Each path is a new rotation, seen through one point. The rows after it are directions, each followed by how far the rotation turns it, in degrees a step (0 if it stays put).
Each turn is a multiple of 5 degrees from 10 to 175, or 0.
Each row of a path follows its step; steps can be skipped.
Path 1:
step 0: [  8 -26  61   5 -10  -8   2  31   8  -1   2 -16  -1 -18 -53 -32 -41 -17
   4  11 -21  -2  13  12   0  -7 -18  54  14 -13  -1  -3  17  16  -3  -6
 -13  28]
step 1: [ 21  -9  21  16 -27 -30  -8  33   7  13   1  34  36  66  -3 -15  -6   9
 -13   5   9  41  46  -3  -3  -2   9  -3  23   5  12  16   2   4   3 -26
 -29  18]
step 2: [ -6  21  20  15  26 -14 -18  -9 -45  15  -7   1  13   4 -13  -3 -31  16
  24   1  26   2  30  22   9  -2 -19 -47  14  -5 -19  -2  19 -26  58 -23
 -32 -15]
step 4: [-16  18  28  -9   9 -20   0  23   1  33  -4  13   5   0  -1 -11  20   3
 -19 -26  25  49  20   8 -15   6  23  28 -17  34  11   7  11 -21 -40 -55
 -21  23]
step 5: [ -4 -14  54  13  22  14 -21   3 -26  21 -27 -45   7 -14 -32   3 -26  30
   5   1 -21  32  16 -20  17 -10  -9  -7 -12  -1 -27 -20  21   5   0 -23
 -42  16]
step 6: [ 15 -31  28  10  -3 -13  19   8  -9   7  28 -11  37  33   6 -29 -19  -7
  24  12 -58 -23  56  15   9  -7  19  28  22   1 -12   0   8  11   8 -16
 -13  10]
step 7: [ -8  49  11  -4   2 -18  -9   1 -20  16  -1  36  19  15  -2 -17 -21  16
  20 -21  20   9  29  30   5  19  31  -1  30   0  48  16   8   8  24 -46
 -14  28]
step 8: [  2 -12  52 -19  37   0  -7  19 -33   6   1   5  -8   0 -58 -19 -42   8
   2  -2   8  25 -17  36  10  20  -7 -27 -22  -9  -6   1   8 -30  29   2
   8  22]
step 9: [ 11 -27  32  -2   8 -14  35  60   8 -10  29   3  14   3  -4 -19  -6 -12
  -5 -20  10  25  54  22 -17  -4  -3  34 -16  33 -37   4   8 -17   0  -9
  -6 -12]
step 10: [ -2  30  40   7  10   4   1 -19  -7  23 -11  10  14 -14   6  -4   1  14
 -38  -4  25  26  69 -22  -3  -7 -16   6   1   2  14  -9  18  23  15 -51
 -38   2]
[ -6  -8  -1  -6   0   4   4   3  -7   9   1   3   3  -1 -20   0  10  -3
   6 -20  -2   1  -8  -8 -12  -4  -6   4   0   2   8   5  -7  -1   3  -2
   3  -6] | 80
[  7  -4   4  -2  -8 -11  -2  -5  -5   2   1   7  -1  -2  11 -10   6   7
 -10  -1   8   7  -9  -9   9   4  -5   7  -1  -8  18   8   2   3  -3 -10
   3   4] | 115
[  5  12   4   2   1  -2   4   5  -6   7 -13  12   6   4   4  -6   0   5
   9   6  -2  -5  -9   7   5   6   2  -1   1   0  -4   4 -21  -5   8   2
   5 -10] | 70
[  5   1  -9   2   7  -1  -1 -20  -2   0   6   8   4  -4  -1  -3  -6  -6
   7  -7   4 -14   6   3   4  -8   9  -2  -4  -5  12 -11  -4 -13   1  -3
   2   4] | 85
[ -3   7   5   3  16  -2  -1 -14  -1  10  -1  -7   2   0   7  -6   9   1
 -14  -9  -2   0  -5   0   3  -7   3   7  -4   5 -12  -3  -1   5 -12  -1
  -1 -12] | 55
[  7   2  -8   2   8   6 -14  -3  -1 -10   4  -1   8   5 -12 -14   1   3
   6   8  10  12  -4  -2  -5   4  -2   1   0   3  -5   1 -10   0 -14   1
   0   9] | 100
[  4  10 -12  -2  -7  -4  -1  11   0   1   4  -6   7  -7  14  -8   0   0
  12 -11   8   1  -5   2  -4  -6   4   0   1  11  -2   7   9  -7   0  -2
 -14  -4] | 140
